Each scene shows the same named points in several views, each turned, perhaps mirrored, and shifted as a whole.
A view may leave some points out. In some views, one point has been moved. Which views, in the order they come, and which point in each? Write none if no view has one.

-- scene 1 --
A:
  zan [  0  37  -3 -12  34  47]
  dena [-33  28  -1 -23  24  40]
  Kek [-7 38 -2 -7 19 36]
  Mepat [-16  32  -8 -13  23  40]
  kaluk [-37  26   2 -23  18  26]
  fezo [-20  35  -6  -6   7  25]
  Das [  6  34   7 -17  44  38]
  boz [-19  26  -7 -14  22  19]
B:
  zan [27 35 44 -4  4  6]
  dena [  9  20  43   0 -12  -9]
  kaluk [  1  13  35  -6 -19  -7]
  fezo [ 1 21 15 -8  0 -8]
  Mepat [14 29 32 -5  1 -4]
  Kek [14 25 22 -3 10  2]
C:
  dena [  4 -15  62  59 -12 -26]
  kaluk [  2 -23  69  52 -18 -20]
  boz [  3 -31  71  67 -31 -27]
  fezo [  4 -25  56  59 -42 -26]
  Mepat [  7 -18  55  72 -24 -33]
  Kek [ 13 -27  48  73 -33 -34]
  zan [ 11 -19  56  86 -11 -41]
D:
  Kek [-7 -7 -3  4  0 30]
  Das [-30   7  -7   8   5  44]
  fezo [  5 -10  -4   6   3  13]
  boz [-6  5 -2 13 10 12]
  zan [-28   5   7  15  -9  32]
E:
  dena [  8 -37   8  -1 -17  23]
  Kek [-10 -33  29   9 -12  38]
  Das [ -5 -22  28   1 -34  55]
  kaluk [ 16 -30  10   0  -6  22]
  zan [-12 -29  19  -4 -35  36]
Views with a point moved: A
  moved in A: zan

-- scene 2 --
A:
  bute [  3   0   6 -17  13]
  taler [-17   0 -15   7  14]
  depok [-25   3 -15   8  11]
  mumot [ -1  -4   1 -13  10]
  pafe [-10   8  13 -23   4]
  Paza [-16  -6 -18   9  11]
B:
  mumot [19 19 19  3 24]
  depok [ 2  1 -2 12 10]
  voguf [20  5 16 10 16]
  bute [27 18 24  3 24]
  Paza [ 2 11 -5  5 13]
  taler [ 6  6 -2  7 11]
C:
  bute [-19 -31   7 -56 -35]
  mumot [-29 -22  -3 -61 -31]
  Paza [-46 -18  -4 -39 -13]
  depok [-46 -22   6 -33 -16]
  pafe [-27 -29  12 -61 -46]
  voguf [-29 -28   7 -48 -28]
D:
  Paza [-17  13  56   7   0]
  bute [-37   2  31  21  19]
  voguf [-34   9  37   4  15]
  depok [-21  17  52  -3   1]
  taler [-21  12  53   2   4]
  pafe [-44  14  24  -3  17]
  mumot [-32   6  35  22  13]
E:
  taler [-21 -31 -31  57   6]
  Paza [-19 -36 -29  56  10]
  bute [-15 -38 -41  48 -27]
  pafe [-25 -26 -36  39 -32]
  mumot [-16 -40 -37  46 -20]
F:
  pafe [ 11 -25  -8 -33  15]
  voguf [ 27 -14 -12 -25   8]
  bute [ 12 -24 -18 -18   9]
  mumot [ 17 -25 -17 -19   2]
  taler [ 42 -11 -13 -21  -9]
  Paza [ 42 -14 -14 -19 -16]
Views with a point moved: C, D
  moved in C: bute
  moved in D: pafe

-- scene 3 --
A:
  Vame [ -3  18  22 -12   4   5  -8  25   5  29  -4 -27  20  23 -25 -42]
  sulu [ -3  18   9 -17   5   9  -6  17   5  33  -6 -30  24  29 -24 -45]
  tuz [ -1  18  17 -15   3   5  -9  20   7  33  -5 -26  18  27 -28 -45]
  gana [ -6  14  20  -5   0  16  -4  17   3  24   3 -28  18  31 -21 -41]
  boraf [ -3  16  29  -7  -2   9  -8  15   6  26   2 -23  11  32 -26 -44]
  noker [ -5  15  21 -13  -1  11 -11  19   5  22  -5 -23  20  28 -29 -43]
  padot [ -5  17  11 -16   2  11  -4  26   7  29  -8 -26  29  24 -26 -43]
  baso [ -8  14  22  -6   1  12 -10  25   2  19   0 -27  22  22 -24 -37]
B:
  baso [ 11 -16 -33  52 -28   8   0   9  29   7   8  41  11   6  11 -24]
  boraf [  5 -25 -38  51 -32   0  -6   6  34   5   9  40  22  15  13 -28]
  noker [ 10 -20 -32  46 -33  -3  -1  10  29   6   8  37  17   8  14 -23]
  padot [ 11 -12 -34  45 -31  -9   7  11  25   9   1  40   7   4  16 -23]
  gana [  6 -19 -37  57 -30   0  -4   8  31   8   8  47  18   5  15 -26]
  Vame [  7 -17 -36  47 -32  -1   4  10  29   3   2  38  10  13  14 -27]
  rilub [  4 -18 -40  50 -34 -10   0   8  30   8   4  43  16   8  17 -27]
  tuz [  6 -20 -35  45 -33  -9   3  11  29   3  -1  40  13  14  17 -25]
C:
  noker [  5   3 -17  -2  14  22   6  15   7 -11  -7 -10   2   0  -7   1]
  Vame [  5   0 -19  -2  13  22   4  12   7  -2  -5 -14  -3   3   0  -2]
  boraf [  6 -10 -15   0  14  27   8  16   6 -11  -6 -13   8   0  -6  -4]
  rilub [ 11   1 -18  -1  11  26   5  13   7 -11 -11 -21   3   5  -1  -2]
  padot [  7  13 -20  -3  11  20   3   9   6  -7 -10 -18  -5   5   1   4]
  tuz [  9   2 -18  -4  10  22   2  14   9  -3 -10 -17   0   3  -3  -5]
  baso [  1   1 -17   4  14  23  12   9   3  -8  -4  -9  -2  -2   0   4]
  sulu [ 13   8 -19  -1   9  21   3  11  11  -8 -15 -20  -5   3  -1  -5]
  nazop [  6  -5 -14   3  11  26  11  12   6  -8  -8 -11   5  -2  -5  -4]
D:
  nazop [ -8  12  20  -7  15 -15  10  -7  -4   4   6   1  -6 -20  -5 -17]
  baso [ -1  13  24 -12   8 -24  14 -10  -6   1   5  -5   2 -13  -3 -11]
  boraf [-14   9  16  -5  16 -15  10  -9  -3   7   6  -1  -6 -19  -5 -19]
  Vame [ -4  13  19  -5   9 -19  12  -9  -9   3   3   1   4 -13  -7 -19]
  padot [  0  15  21  -9   7 -25  13  -4 -16   3   5  -3   8 -13  -6 -10]
  noker [ -7  10  20  -8  16 -24  11  -5  -7   7   3  -3   2 -17  -3 -16]
  gana [ -9  12  20 -14  11 -17  12  -8  -5   0  10  -3  -7 -20  -5 -14]
  rilub [-10  12  15  -8   9 -18  11  -6 -16   5   9  -3  -1 -18  -7 -13]
  tuz [ -5  14  17  -2  11 -18   9  -3 -15   6   4   2   3 -16  -8 -16]
E:
  boraf [-22   0 -13  -1  -4  -8 -13   2   3  14 -20  30   9 -24 -37  -7]
  noker [-20   3 -14  -5  -9  -6  -9   6   4  17 -17  38  -1 -27 -40  -9]
  tuz [-13  -3 -10  -5  -8  -5 -13   6   2  18 -16  34  -6 -20 -41 -10]
  padot [-14   1 -14 -10  -7  -2  -7  11   5  17 -18  37 -16 -25 -41 -14]
  baso [-20   7 -16  -8   1  -3  -7   4   5  22 -25  38  -2 -31 -37  -9]
  Vame [-14  -1 -11  -5  -3  -3  -8   3   1  21 -20  34  -6 -25 -41  -9]
  sulu [-12  -2 -13 -11  -8  -9 -16   9   6  17 -17  35 -14 -18 -43 -13]
  nazop [-19   3 -13  -5  -3  -7 -16   3   4  18 -22  34   5 -24 -36  -8]
  rilub [-18  -2 -14  -6  -5  -7 -13   8   6  11 -19  29  -6 -21 -40 -12]
F:
  noker [ -1   0 -29  12 -27   2   4  -9  -6  24  11 -10  -3   6  12  32]
  boraf [ -2  -2 -28   5 -27   4   7 -16  -2  27   9 -10   4  15   6  32]
  nazop [ -1  -5 -27   8 -27   4   7 -17  -5  25  12  -6   3  13  11  32]
  baso [ -5  -7 -25   8 -29   5   3 -17 -11  24  10  -8  -3   4  20  31]
  padot [  7   3 -28  15 -28   3   4 -18 -14  20  14 -10  -1  -1  19  24]
  Vame [ -7   0 -33  11 -26   0   9 -13 -10  22   7  -4   0   7  16  28]
  sulu [  4   7 -35  19 -25   0  11 -12  -6  20  13   2   0   4  18  26]
  rilub [  3   7 -32  11 -26   2   9 -17  -6  23  10  -6   4   7  12  25]
  gana [  3  -2 -25   8 -29   7   5 -21  -5  26  13  -6   3   8  16  29]
G:
  rilub [  0  10  32  52 -14  53  22   1 -18  15  -8  36  23  30 -32   5]
  gana [  8   8  30  49 -12  46  20   3 -21  13  -8  39  20  30 -22   7]
  Vame [  7   3  35  43 -14  57  22   3 -21  13  -7  37  22  25 -35  10]
  tuz [  3   7  34  46 -13  57  26   0 -22  15  -8  37  25  26 -38   6]
  sulu [  0  14  34  46 -13  56  29   4 -20  19 -13  40  24  31 -36   9]
  baso [ 15   0  33  42 -11  50  22   6 -22  12  -8  35  19  29 -25  12]
  noker [ 11   4  32  45 -12  50  28   1 -19  13  -7  32  25  30 -32   6]
  padot [  4   7  35  46 -13  59  27   9 -21  19 -12  30  22  34 -35  13]
  boraf [  9   3  29  49 -13  47  20  -5 -20   9  -2  38  25  23 -29   0]
Views with a point moved: D, F
  moved in D: baso
  moved in F: padot
